One turn sends every row of this set to another row. A few are shown first. Where does it send the rows asked after them?
J925: [  5  -4  21  -4   7   2   0 -15   0 -17  10  11 -12   3  -5   0   6]
J263: [  4   6   5  11   2 -16  -2  -1  -4  -7 -17   3  -4 -16   1  -2  -5]
J414: [ 11 -13  28   9 -12  -8   0  -7 -10   9 -19   5  12  17   5  -9  -2]
J335: [ 12  -8  27  10 -17  -7  -3  -7 -11   9 -18   5  10  16   3  -9  -5]
J596: [ -2  -8   3 -18  -8   7  13   2 -13   5  -6   2 -13  17  10   3  -2]
J774: [ -5  -2  11   3 -13  -5   5  -4 -14   9   6 -15   0   0  22  13  19]
J705: [ -7  -6   6   3 -12  -5   5  -8  -9  14   4 -12  -3  -4  20  13  17]
J341: [  5  -8  16   1   3  -2   0 -17   4 -15   8  10 -11  -1  -5  -6  12]
J911: [ -2   9   6  11   3 -12  -3  -2  -3  -6 -15   1  -4 -19   2  -1  -5]
J352: [  4  -4  21  -3   7   0   6 -14   3 -15   9   8 -13  -2  -6  -5  10]
J836: [-13 -12  15  11  -2   1  -8   3   3  -5   2  -2  20  16  15 -14   8]
J27: [-10  -9  15  11  -3  -3  -9   7  -1   0   6  -1  20  17  14 -16   7]
J535: [-12 -12  17  10   0  -3  -6   6   7  -4   3  -1  18  19  13 -13   7]
J592: [  1   5   9   8   4 -14   3  -2   0  -7 -14   4   1 -19   2   0 -11]
J976: [  0  -3  16  -5   7  -2   3 -11   3 -14  10  10 -12   2  -9  -4  13]
J522: [ -1  -6   0 -15  -6   4  13   3 -11   6  -4   4 -14  18  10   6  -2]
J455: [ 11 -12  29   7 -17 -10  -4  -9 -10   8 -14   6  12  19   3   1  -5]
J212: [ -6  -4   1 -16  -9   7  12   3 -10   4  -7   0 -13  17   6   6   3]
J805: [ 13 -10  28   5 -14  -8  -1  -4  -8  11 -16   7  13  19   4  -2  -3]
J600: [-8 -5 17 11 -3  1 -6  6  6 -5  6 -3 22 16 16 -7  9]
J695: [-13 -10  18  11   0   0  -9   4   3  -4   6  -1  19  18  12 -11   9]
J45: [  0   4   7  10  -2 -15  -3  -3  -5  -4 -15  -3  -2 -17  -5  -3  -8]
J933: [ -6  -5   7   4 -13  -5   4  -8  -6  11   6 -15   1  -3  20  12  21]
J991: [-12  -9  20  11  -1  -5  -8   8   7   0   4  -2  19  17  12  -9   7]
J793: [  5  -8  15   0   5  -3  -2 -16   4 -21   8   7 -11   0  -4  -8   8]
J884: [  3  -5   0 -16 -10   8  12   2 -14   4  -5   1 -13  16  11   6   3]
J163: [ 11 -11  28   9 -15 -10   1  -8 -13   9 -19   5  10  12   4  -8  -4]
J915: [ -8  -3   7   3 -11  -5   7  -9  -8  11   2 -14   1  -1  22  13  20]
J653: [ -1   8  11  13   6 -15   2  -4  -1  -3 -13   4  -3 -17   0   1  -5]
J36: [ -5  -6   3 -22  -7   8   9   0 -13   5  -4   2 -11  14  11   1  -1]
J934: [  8 -10  30   4 -17  -8  -2  -6 -10   4 -18   6  13  11   0  -5  -9]
J75: [ 13  -9  27   9 -15  -7  -8  -4 -11   8 -16   7  13  15   1  -2  -5]
J144: [ -1   8  10   9   7 -12  -3  -3  -2   0 -14   0  -2 -18  -1  -1  -9]
J905: [  0  -5  -2 -16  -8   9  14   1 -12   4  -3   2 -12  16   9   3  -3]
J551: [  0  10   7  14   7 -13   1  -2  -4  -3 -14   3   0 -15  -2   1  -8]
J745: [ -4  -4  14   0  -9  -5   5  -8 -13  12   3 -15  -3  -6  23  11  20]
J172: [ -3  -6   1 -19  -7   6  10   4 -13   9  -5   3 -10  15   9   3  -3]
J168: [  2   8   6  11   3 -15  -1  -3  -2  -2 -14   0  -1 -18   2  -1  -7]
J932: [-11  -3  14   3 -11  -3   8  -6 -10  11   1 -14  -2  -2  25  10  20]
J299: [ -4  -1   9   3 -13  -7   6  -2 -11  11   4 -14   3  -2  27   7  18]
J876: [-15 -12  16  12  -1   1  -4   4   1  -2   5  -4  20  16  12 -13   5]
J723: [  5  -8  12  -4   7  -4   3 -17   4 -15  10   9 -11  -1  -6  -6   7]
J92: [  4  -9  17  -2   9   0   1 -14   1 -17  11  10 -12  -1  -4  -2   6]
J824: [  4  -4  19   0   9   0  -3 -17   2 -18   8   6 -12   1  -4  -2   6]
J599: [-11  -3  11   0 -10  -5   4  -8 -12  13   3 -12  -4  -7  22  11  17]
J864: [ 10 -11  26   7 -18  -9  -1  -9 -10   7 -14   8  16  12   0  -7  -5]
J446: [ -5  -6   5 -19  -3   4  15   1 -15   6  -2   8 -13  16   9   2   1]
J160: [-13 -14  18   9  -4  -1  -8   0   1  -2   5  -4  22  17  11 -15   5]

J932 turns into J75
J774 turns into J864
J36 turns into J991
Now these:
J455 turns into J341
J45 turns into J446
J911 turns into J172
J92 turns into J915
J925 turns into J933
J695 turns into J168
J212 turns into J27
J884 turns into J160
J876 turns into J551
J934 turns into J976
J793 turns into J599
J414 turns into J824
J144 turns into J522

One turn sends every row of this set to another row. A few are shown first. Where does it send the rows asked after them?
J526: [ -2   6 -24  12   1  10 -14 -16  -2  13  -4  -1  -7   4   8  -9   9  12
   3  -3  10 -21]
J449: [ -6  25  -3  -4 -11   3   1   6 -10  -5  -8 -18   4  -9 -11  12  -6  -1
  11  -5  -3   1]
J69: [  0   4 -27   6   3   5 -20  -9   2   9   9  -1 -12  -9  -9 -14   0  -8
   8   7   7   1]
J620: [  8  -3   8  13  -3  -5   2  -6  -4  17 -17   1 -11  -3  -2  17   0  20
  11   1  -8   5]
J285: [-14  10   8  14 -16  -2  11  -1 -19  -7  -9  -3  11  -3  -3   4 -12   2
  -4  -8  -7   1]
J266: [  5  -7 -20   5   8   7 -17 -20  -8   3  -7   7   7   0   2  -1  17  -2
   0  -1  13  -2]
J350: [-15  15   3   8   1 -21   5  -2   5  16   4  -6 -13  -5   6   7  -8  10
  20   4  -7  -7]
J253: [ -4   6 -26   6 -15   5  -7 -15  -8  12  11  -2   4  -5   6 -16  11  -8
   0  -9   8  -6]
J955: [  9   1   7   7   0  -5   5  -8  -3  14 -17  -1 -11  -3  -7  15  -1  23
   9   2  -4   7]
J850: [  2  25  14 -14  -1  -8   0  -5  -4   0  -6  -2  -5  -5  -8  -1  -1  -7
  13  -8  -3   0]
J731: [  3  -3  -8   6  -4   9  -6 -19  -2  11   6   8 -13  -1   0 -27   7   5
  -2  -1  -1 -11]
J656: [ -7  -4 -26   2 -12   3  -3 -20  -6  11  10   3   6  -7   6 -13  12 -11
   2  -8  10   0]
J732: [ -2   1  -6   3  -4 -16  -6   7  -3  14  -2 -10  24 -14  -5  19  -4  -7
   8 -13  -1   7]
J235: [ -8   5 -28  16   2  11 -17 -12  -9  11  -3   2  -8   0   3  -7   5  13
   0  -3  12 -12]
J842: [-12   7   1   9  -4  -9   7  -9 -15   0 -18  18  -5  -1 -15   8 -18   4
   4  -4   2   7]
J252: [-10  -2   5   5 -20  -9   9  -3   2  10 -20   2   7  -2   3  14   1   5
   6 -16  15  -6]
J15: [ -3  -2  -2  -9 -14 -12  15  -3   4   4   4   0   4 -10 -18   2   0  -4
  23  -4 -16  -5]
J515: [ -2   1  -4  -8 -13 -14  13  -2   5  12   4  -1   5 -13 -14   4   0  -4
  24  -6 -20  -1]
J436: [  3  -4  -8   8  -2  12 -10 -17   4  11   4   1 -10  -2  -4 -25   3   6
   2   5  -2 -12]
J442: [  0   3  -5   3   0 -16  -5   5 -10  13  -1 -11  21 -15 -11  18  -8  -5
   7 -12   0   2]
J373: [ -6  -4   2   7 -21  -7   5  -2   3  10 -21   0   9  -4   5  19   1   7
   7 -17   9  -6]
J513: [ -5  29   0  -3  -3 -14   8 -12 -14  16  -8  10 -12  -3  -8   1 -12   5
   8 -16  -2  -2]
J698: [ -6   0 -28   5   1   4 -15 -10   1  11  13  -6  -6 -11  -4 -15  -5  -7
   6   6   5   2]
J601: [  2  -8 -16   8   1  10 -17 -15  -8  -1  -4   7   6   0  -3  -9  19  -4
  -2   1  11   0]
J582: [-15  10   1  11   1 -20   7  -1   7  21  -1  -1 -13  -7   3   5  -6   8
  24   5  -9  -8]

J235 turns into J601
J15 turns into J350
Now these:
J285 turns into J449
J436 turns into J526
J582 turns into J620

